In the rows, zero is written as 128.
One turn moves every row onto another: examples first, then more rows asked
J_158: | 109 | 121 | 119 | 114 | 130 | 140 | 126 | 186 | 112 | 114 | 129 | 120 | 123 |  91 | 136 | 146 | 119 | 113 | 131 | 122 | 164 |
J_823: | 119 | 113 | 118 |  82 | 122 | 133 | 111 | 165 | 102 | 130 | 145 | 126 | 100 | 120 | 127 | 145 | 105 | 115 | 136 | 105 | 132 |
J_61: | 133 | 114 | 130 |  98 | 138 | 118 | 126 | 151 | 140 | 116 | 120 | 130 | 121 | 138 | 124 | 133 | 130 | 120 | 156 | 124 | 144 |
J_364: | 127 | 131 | 115 | 104 | 137 | 118 | 134 | 151 | 122 | 122 | 161 | 121 | 134 | 116 | 116 | 144 | 113 |  99 | 131 | 117 | 163 |
J_127: | 144 | 100 | 124 |  86 | 134 | 120 | 138 | 163 | 119 | 114 | 135 | 134 | 120 |  90 | 128 | 143 | 132 | 110 | 137 | 109 | 156 |
J_484: | 120 |  97 | 114 |  82 | 126 | 118 | 115 | 179 | 113 | 136 | 142 | 131 | 108 | 112 | 128 | 131 | 123 | 112 | 137 | 115 | 158 |
J_996: | 128 | 124 | 122 | 100 | 156 | 138 | 114 | 169 | 120 | 115 | 129 | 120 | 113 | 115 | 130 | 141 | 117 | 119 | 130 | 108 | 114 |
J_777: | 112 | 117 | 122 | 107 | 120 | 151 | 121 | 166 | 103 | 108 | 129 | 120 | 111 |  95 | 140 | 150 | 113 | 121 | 120 | 118 | 133 |
J_362: | 135 | 103 | 117 | 110 | 123 | 132 | 136 | 178 | 130 |  95 | 151 | 117 | 116 |  96 | 126 | 144 | 103 | 114 | 138 | 110 | 138 |
J_525: | 136 | 126 | 103 | 101 | 139 | 124 | 129 | 160 | 124 | 102 | 155 | 120 | 110 | 117 | 133 | 134 | 127 | 118 | 110 | 135 | 159 |
J_741: | 121 | 120 | 116 | 107 | 112 | 117 | 106 | 136 | 112 | 115 | 130 | 115 |  98 | 122 | 133 | 132 | 116 | 133 | 140 | 102 | 140 |
J_706: | 129 | 134 | 122 | 107 | 112 | 134 | 117 | 167 | 125 | 113 | 172 | 114 | 115 | 131 | 130 | 140 | 120 | 124 | 142 | 128 | 143 |
J_753: | 129 | 119 | 120 | 111 | 118 | 119 | 120 | 127 | 121 | 110 | 120 | 115 | 116 | 113 | 130 | 135 | 119 | 124 | 142 |  95 | 136 |
J_136: | 134 | 120 | 137 | 118 | 139 | 137 | 106 | 183 | 131 | 121 | 121 | 120 | 120 | 102 | 124 | 125 | 130 | 117 | 132 | 121 | 148 |
J_177: | 131 | 124 | 136 | 117 | 121 | 133 | 129 | 153 | 134 | 111 | 162 | 115 | 141 | 111 | 127 | 141 | 130 | 116 | 145 | 124 | 133 |
J_780: | 128 | 112 | 126 | 108 | 100 | 136 | 125 | 155 | 126 | 110 | 163 | 116 | 124 | 114 | 137 | 134 | 133 | 125 | 131 | 136 | 139 |
J_329: | 135 | 107 | 137 |  91 | 131 | 131 | 129 | 147 | 110 | 114 | 136 | 130 | 119 |  91 | 126 | 152 | 119 | 115 | 138 | 102 | 125 |
J_859: | 119 | 122 | 116 |  98 | 133 | 124 | 115 | 130 | 119 | 129 | 131 | 126 | 109 | 127 | 127 | 142 | 118 | 119 | 152 | 146 | 158 |
J_834: | 116 | 131 | 123 | 105 | 124 | 129 | 115 | 168 | 126 | 116 | 129 | 125 | 105 | 145 | 128 | 140 | 115 | 127 | 155 | 131 | 160 |
J_20: | 127 | 125 | 124 | 108 | 164 | 125 | 115 | 189 | 123 | 114 | 135 | 123 | 115 | 104 | 130 | 138 | 127 | 121 | 140 | 117 | 147 |
J_447: | 117 | 108 | 130 | 103 | 101 | 130 | 126 | 152 | 119 | 108 | 127 | 131 | 107 | 119 | 136 | 142 | 126 | 131 | 146 | 139 | 165 |
J_271: | 123 | 117 | 146 | 119 | 128 | 127 | 131 | 147 | 131 | 103 | 120 | 128 | 128 | 108 | 129 | 144 | 130 | 129 | 156 | 132 | 152 |
J_208: | 114 | 110 | 115 | 113 | 138 | 121 | 125 | 152 | 129 | 122 | 149 | 119 | 136 | 108 | 130 | 125 | 131 | 111 | 112 | 138 | 147 |
J_813: | 121 |  96 | 112 | 108 | 114 | 132 | 131 | 181 | 128 | 110 | 150 | 117 | 118 | 103 | 127 | 138 |  99 | 109 | 136 | 111 | 139 |
J_750: | 140 | 111 | 131 |  92 | 116 | 128 | 111 | 173 | 124 | 136 | 131 | 127 | 115 | 114 | 115 | 129 | 121 | 103 | 141 | 106 | 161 |
J_843: | 120 | 101 | 118 |  88 | 147 | 129 | 135 | 133 | 117 | 107 | 129 | 125 | 124 |  94 | 137 | 143 | 127 | 116 | 134 | 112 | 157 |
J_210: | 136 | 128 | 127 | 114 | 122 | 147 | 114 | 187 | 123 | 112 | 122 | 119 | 109 | 104 | 129 | 134 | 123 | 115 | 126 | 121 | 163 |
J_368: | 124 | 128 | 117 | 108 | 149 | 126 | 118 | 133 | 125 | 118 | 125 | 124 | 111 | 123 | 130 | 141 | 123 | 124 | 148 | 148 | 150 |
J_920: | 121 | 119 | 130 | 107 | 135 | 110 | 116 | 152 | 112 | 118 | 175 | 124 | 116 | 101 | 123 | 139 | 123 | 123 | 131 | 133 | 161 |
J_294: | 107 | 106 | 104 |  79 | 146 | 125 | 112 | 151 | 110 | 124 | 139 | 123 | 103 | 122 | 138 | 133 | 118 | 121 | 134 | 117 | 158 |
J_781: | 149 | 106 | 144 |  95 | 115 | 126 | 115 | 166 | 120 | 122 | 135 | 130 | 108 |  94 | 119 | 133 | 130 | 116 | 139 | 112 | 161 |
J_250: |  94 | 116 | 116 | 103 | 138 | 139 | 120 | 150 | 103 | 113 | 136 | 118 | 117 |  97 | 140 | 147 | 112 | 121 | 135 | 121 | 168 |
J_973: | 142 | 123 | 116 | 101 | 124 | 132 | 128 | 159 | 140 | 113 | 159 | 116 | 127 | 136 | 129 | 131 | 130 | 114 | 137 | 122 | 130 |
J_396: | 120 |  97 | 118 | 109 | 129 | 124 | 117 | 186 | 131 | 113 | 156 | 116 | 113 | 108 | 125 | 132 | 102 | 117 | 141 | 114 | 129 |
J_367: | 118 | 125 | 118 |  96 | 175 | 126 | 118 | 150 | 119 | 110 | 135 | 119 | 117 | 112 | 131 | 141 | 119 | 121 | 144 | 109 | 151 |
J_498: | 112 | 123 | 121 | 124 | 114 | 126 | 111 | 136 | 114 | 110 | 122 | 111 | 112 | 109 | 137 | 136 | 116 | 132 | 138 | 105 | 139 |
J_858: | 138 |  98 | 121 | 105 | 135 | 122 | 126 | 179 | 133 | 100 | 156 | 120 | 109 | 101 | 125 | 134 | 108 | 121 | 141 | 111 | 129 |
J_72: | 129 | 122 | 121 | 101 | 135 | 125 | 126 | 123 | 121 | 117 | 128 | 128 | 114 | 114 | 128 | 148 | 123 | 119 | 152 | 145 | 157 |
J_759: | 127 | 134 | 116 | 116 | 131 | 122 | 111 | 140 | 121 | 106 | 122 | 110 | 106 | 124 | 131 | 135 | 115 | 130 | 142 |  98 | 135 |
J_522: | 115 | 127 | 115 | 110 | 131 | 134 | 123 | 132 | 119 | 118 | 123 | 122 | 113 | 117 | 134 | 146 | 119 | 120 | 144 | 151 | 159 |

J_834 turns into J_447
J_396 turns into J_813
Now find these:
J_367 turns into J_294
J_706 turns into J_780
J_136 turns into J_750
J_759 turns into J_741
J_823 turns into J_777
J_158 turns into J_127
J_859 turns into J_522
J_364 turns into J_525

